(in the rows, 128 means zero)
Each path below is one point turned by a fixed rotation once a step. After each direction that follows a path, write how fast that rotation turns it, in deg/step (0 if it stays still).
Each turn is a multiple of 5 degrees from 10 to 175, or 0.
Each row of a path follows its step; steps can be skipped.
Path 1:
step 0: [139 130 135 124 127 124 134 127 126 128 122 118 129 124 123 137 123 124
 131 133 134 130 121 128 135 124 135 127 126 126]
step 1: [131 129 125 121 125 134 122 126 129 137 131 124 137 137 131 129 129 123
 128 123 130 128 129 126 138 134 119 124 126 135]
step 2: [126 121 139 127 129 130 128 123 132 126 125 121 124 133 125 126 130 122
 132 121 127 126 136 129 130 122 139 137 127 135]
step 3: [130 132 122 138 131 120 128 126 127 131 133 116 132 134 128 141 123 127
 131 129 130 130 122 126 127 127 128 130 122 133]
step 4: [128 120 128 129 122 129 117 119 129 131 128 121 126 129 136 124 130 119
 124 130 128 126 136 136 131 133 124 126 122 125]
step 5: [134 129 131 129 121 121 129 120 126 123 124 134 129 132 122 128 126 123
 129 127 136 124 124 130 126 119 139 127 122 137]
step 6: [126 128 122 126 120 135 126 124 132 133 130 123 136 130 127 141 125 130
 127 126 131 124 121 134 129 139 128 135 125 126]
step 7: [125 115 132 128 123 127 117 129 121 126 124 124 126 128 126 121 133 126
 128 123 127 124 126 120 133 133 135 128 122 131]
step 8: [139 129 120 133 133 130 130 131 125 126 124 128 126 128 132 134 126 123
 129 124 132 121 123 130 123 125 130 139 123 139]
step 9: [130 120 123 134 122 131 131 128 128 131 133 125 131 130 132 129 122 116
 125 127 130 134 129 129 134 139 134 130 129 118]
step 10: [126 124 122 130 126 125 128 117 121 127 132 132 117 135 120 119 131 125
 128 121 131 125 125 126 125 131 126 128 125 137]
step 11: [120 130 124 131 129 135 129 128 132 121 134 129 124 121 131 136 119 126
 129 129 137 121 128 131 124 129 135 137 122 127]
Directions:
[129 132 133 131 128 130 126 128 129 125 128 131 127 128 130 125 130 127
 127 125 130 125 131 127 127 127 128 129 128 131] => 125
[129 132 126 127 131 130 127 130 128 128 130 127 128 129 129 129 126 128
 131 127 128 126 125 131 124 130 127 124 127 131] => 145
Path 2:
step 0: [126 122 127 125 132 119 122 124 125 121 121 127 130 136 127 133 123 128
 127 124 120 128 137 122 125 137 127 138 123 128]
step 1: [120 132 137 136 131 126 128 128 138 125 125 126 127 124 125 128 126 135
 129 132 116 126 121 126 129 136 123 130 131 118]
step 2: [127 123 132 125 139 121 120 129 128 125 131 132 130 127 127 125 137 130
 128 132 123 132 127 140 140 125 129 132 121 125]
step 3: [136 132 128 130 137 141 123 118 126 131 132 124 132 120 129 128 127 131
 125 137 126 127 126 130 133 126 131 118 131 124]
step 4: [136 129 125 121 117 133 121 132 131 129 138 138 128 127 121 123 133 119
 126 134 129 129 131 130 127 122 129 123 127 130]
step 5: [138 123 121 134 120 129 136 124 126 129 119 125 136 128 125 123 128 122
 123 130 135 126 125 119 130 124 133 129 130 134]
step 6: [125 124 125 124 118 129 140 133 127 131 127 135 125 127 128 126 126 127
 136 120 132 128 115 130 122 132 122 123 130 132]
step 7: [129 130 126 125 128 123 133 135 122 129 121 128 128 136 139 136 127 135
 125 117 136 135 130 123 133 131 132 130 123 127]
step 8: [118 143 134 129 133 127 129 130 126 130 129 124 133 131 129 132 127 134
 133 120 125 121 131 125 118 132 121 124 128 128]
step 9: [116 131 136 131 134 121 126 133 133 126 130 126 118 137 129 129 130 125
 119 129 125 126 135 131 129 118 132 132 125 129]
step 10: [124 125 127 132 140 126 126 115 134 131 130 117 129 119 124 131 124 127
 129 132 130 125 133 137 126 127 126 134 133 132]
step 11: [126 116 126 124 127 133 117 123 130 128 135 137 114 123 128 127 127 127
 127 133 123 127 131 127 126 130 131 131 133 122]
Directions:
[131 127 128 127 125 130 130 128 125 125 132 126 127 128 126 125 127 130
 130 127 130 130 127 125 129 125 128 129 130 130] => 45
[125 130 129 128 129 128 130 130 126 127 128 127 129 126 130 130 133 129
 130 127 125 131 128 126 132 129 125 126 127 127] => 60
Path 3:
step 0: [130 127 112 134 123 128 115 131 128 129 128 133 127 131 124 130 130 133
 136 126 127 128 126 129 129 125 137 126 136 128]
step 1: [131 125 123 133 126 128 123 130 128 127 137 126 127 129 139 128 118 122
 130 129 131 131 126 137 140 139 131 123 129 127]
step 2: [137 135 133 131 126 137 128 124 125 135 129 126 124 129 126 125 128 114
 126 129 130 126 136 133 124 134 123 120 130 124]
step 3: [128 121 134 127 127 137 131 120 130 129 130 122 132 135 127 129 139 134
 130 136 125 130 135 123 121 136 126 122 123 129]
step 4: [138 129 133 125 118 123 126 131 140 129 128 134 128 133 130 126 133 136
 120 125 124 129 129 120 126 128 132 132 120 129]
step 5: [134 125 124 125 128 128 122 141 130 128 122 123 134 128 122 125 132 123
 130 122 130 123 115 123 133 130 133 131 124 132]
step 6: [130 133 129 136 134 129 125 130 131 121 115 129 125 120 136 131 125 124
 138 130 130 126 123 122 134 133 132 124 131 127]
step 7: [122 137 133 135 125 125 124 125 126 127 135 128 128 121 134 129 138 122
 140 123 128 130 130 131 130 126 120 122 125 123]
step 8: [125 131 139 123 125 124 130 133 126 117 138 121 124 126 123 131 127 129
 129 131 121 130 131 133 118 134 126 124 127 128]
step 9: [131 130 130 119 126 131 128 141 131 128 122 128 128 136 127 125 127 141
 132 125 129 128 136 132 118 124 123 128 132 126]
step 10: [122 125 124 126 127 125 134 130 140 130 124 124 126 141 127 130 127 132
 133 125 128 116 127 134 138 128 131 132 126 129]
step 11: [128 137 132 131 125 125 131 127 123 131 124 123 126 134 127 133 124 125
 126 119 129 128 126 119 142 129 134 130 137 123]
Directions:
[131 128 129 127 128 126 129 131 127 126 131 124 129 126 127 124 127 125
 125 126 130 128 129 127 128 130 127 131 131 129] => 110
Path 4:
step 0: [133 132 131 125 128 134 134 128 130 142 124 119 126 125 132 120 133 134
 127 121 121 123 119 131 135 127 131 122 120 130]
step 1: [138 131 129 124 123 127 130 120 127 128 123 119 135 119 131 128 132 124
 123 122 127 121 117 133 133 129 136 132 120 134]
step 2: [135 126 127 131 130 124 123 117 128 133 121 124 138 129 122 125 124 126
 119 130 130 123 123 125 129 121 143 129 119 130]
step 3: [129 129 129 131 124 132 120 125 129 134 113 131 132 131 127 126 123 128
 120 135 122 123 120 122 125 132 131 119 116 128]
step 4: [138 137 128 137 127 126 124 137 119 132 119 127 130 123 133 132 127 126
 126 130 123 123 120 131 126 129 130 119 120 121]
step 5: [135 135 124 132 130 133 129 135 119 143 130 124 134 122 129 121 132 130
 123 124 121 125 125 129 123 122 133 130 122 123]
step 6: [134 124 124 123 133 135 136 122 126 137 128 121 130 124 131 127 127 124
 121 124 118 124 119 132 121 133 131 132 115 128]
step 7: [134 123 128 131 132 121 135 120 129 129 126 120 134 126 135 129 127 124
 114 128 123 127 124 132 130 129 139 117 121 130]
step 8: [128 129 128 130 122 126 121 126 125 134 124 128 142 127 128 130 134 123
 113 129 126 133 124 124 125 131 138 121 124 135]
step 9: [134 129 130 134 135 129 115 133 122 134 125 129 130 128 122 133 128 121
 121 129 124 132 119 122 126 137 134 127 118 125]
step 10: [134 132 129 138 134 130 129 136 125 134 129 125 127 123 129 123 126 132
 118 123 118 124 124 117 131 134 129 121 123 120]
step 11: [134 134 121 130 127 130 137 134 124 132 129 123 136 119 133 132 129 131
 118 115 126 123 126 124 121 135 128 129 120 129]
Directions:
[127 127 130 127 131 130 129 127 132 129 127 128 122 130 128 127 126 128
 128 131 125 128 127 127 129 130 126 126 124 127] => 110
[128 129 126 128 127 125 123 125 124 128 126 131 128 131 127 129 127 127
 125 129 128 129 130 128 131 129 126 126 128 128] => 65
[129 128 123 127 128 127 130 129 129 130 130 129 129 127 126 132 128 127
 130 130 124 126 127 125 131 127 130 126 128 130] => 0
Path 5:
step 0: [119 128 131 123 135 126 125 132 130 133 114 126 131 131 123 130 125 125
 124 121 139 142 126 132 124 126 129 134 131 122]
step 1: [124 121 117 126 132 125 140 128 133 130 132 139 124 131 132 132 125 122
 120 127 126 132 126 124 126 130 122 130 124 114]
step 2: [126 125 135 123 136 126 131 130 128 130 125 132 126 137 117 126 125 130
 122 129 134 122 125 115 139 133 136 130 135 124]
step 3: [135 131 127 131 133 125 137 119 120 130 131 134 121 124 120 134 129 133
 123 124 117 128 134 119 119 131 135 127 125 125]
step 4: [128 135 127 132 127 128 131 125 111 130 118 127 128 133 116 119 133 131
 129 139 130 127 120 128 125 126 129 127 133 128]
step 5: [132 129 126 127 128 122 136 127 124 130 137 132 127 131 119 124 130 129
 136 125 131 129 134 134 120 110 127 129 119 127]
step 6: [127 119 129 123 117 129 133 135 125 122 134 122 128 124 124 117 127 126
 134 140 126 128 128 122 131 122 123 130 137 125]
step 7: [136 130 138 117 119 119 129 131 134 123 134 127 122 135 131 127 131 141
 134 124 124 130 134 127 126 129 127 127 127 136]
step 8: [126 126 134 120 116 131 119 130 122 128 122 116 124 123 127 125 132 122
 124 125 120 132 129 129 118 135 125 122 129 127]
step 9: [126 134 128 121 126 129 123 130 137 133 125 129 122 138 134 128 137 127
 130 131 122 127 116 137 123 127 123 131 115 128]
step 10: [125 117 137 123 129 133 127 134 131 130 127 122 129 122 124 133 130 116
 130 121 130 120 123 137 130 128 132 134 127 117]
step 11: [136 122 130 131 133 127 135 134 140 128 128 132 126 129 135 138 128 126
 132 139 121 131 122 126 126 137 136 136 127 126]
Directions:
[126 131 125 130 128 128 126 126 127 130 126 124 128 128 125 128 130 130
 127 126 124 123 127 129 127 128 128 130 126 129] => 70
Path 6:
step 0: [126 136 126 123 128 139 132 123 119 135 128 127 133 127 132 123 131 117
 136 137 128 132 121 135 127 131 122 130 136 125]
step 1: [130 132 123 129 133 126 125 128 131 138 132 124 126 133 131 134 132 106
 124 134 124 132 134 132 126 130 127 130 124 123]
step 2: [126 141 121 129 131 124 126 119 125 133 129 135 118 128 124 133 134 130
 128 140 127 125 138 129 130 128 120 131 123 134]
step 3: [123 133 123 131 123 134 136 125 126 125 125 129 121 138 126 131 134 122
 143 132 128 134 126 128 127 124 120 129 135 135]
step 4: [121 133 132 124 124 129 127 131 125 127 131 123 126 131 134 135 127 116
 131 131 127 133 133 126 118 132 118 141 131 119]
step 5: [126 133 119 125 139 135 122 118 120 140 132 126 127 131 135 130 126 129
 128 134 123 129 130 126 123 125 119 133 125 123]
step 6: [118 133 117 127 126 127 124 122 128 135 126 124 128 133 125 125 135 117
 137 130 124 125 132 136 134 115 126 128 128 130]
step 7: [124 134 126 122 122 126 137 126 127 129 129 132 121 121 135 129 138 118
 130 138 131 126 133 138 124 129 124 135 135 126]
step 8: [133 139 123 126 134 131 134 130 121 134 130 128 120 138 130 135 136 122
 125 134 124 138 121 126 127 132 121 131 128 124]
step 9: [122 141 129 132 128 131 116 123 123 128 130 128 131 136 120 132 126 116
 132 138 124 130 131 128 130 130 120 131 125 130]
step 10: [123 124 121 133 129 133 133 117 129 130 127 127 122 127 134 130 127 119
 140 138 128 128 141 128 120 128 123 132 127 133]
step 11: [121 133 120 123 125 122 133 131 126 138 127 121 118 133 129 135 136 128
 134 124 127 133 134 126 123 123 120 136 130 124]
Directions:
[129 128 129 124 125 127 133 128 127 131 129 125 128 127 127 126 127 126
 128 125 131 130 128 127 127 132 126 127 130 127] => 100
[127 128 130 130 125 130 129 128 128 127 131 130 131 127 126 124 126 124
 132 127 127 128 126 129 129 125 126 128 129 132] => 115
[130 128 128 126 128 126 126 126 126 128 126 132 127 126 128 125 124 129
 127 132 131 126 128 128 126 129 128 132 131 129] => 145
[126 127 128 130 128 128 128 128 129 126 128 129 128 129 126 132 125 129
 131 127 129 130 130 122 126 130 126 129 129 130] => 55
[130 131 129 127 126 128 130 126 127 121 129 128 128 131 130 127 128 129
 127 128 130 129 125 126 130 127 127 129 128 125] => 80
[128 128 129 130 128 128 130 131 127 128 128 129 128 126 126 130 132 130
 132 127 128 128 124 129 126 129 129 132 131 125] => 90
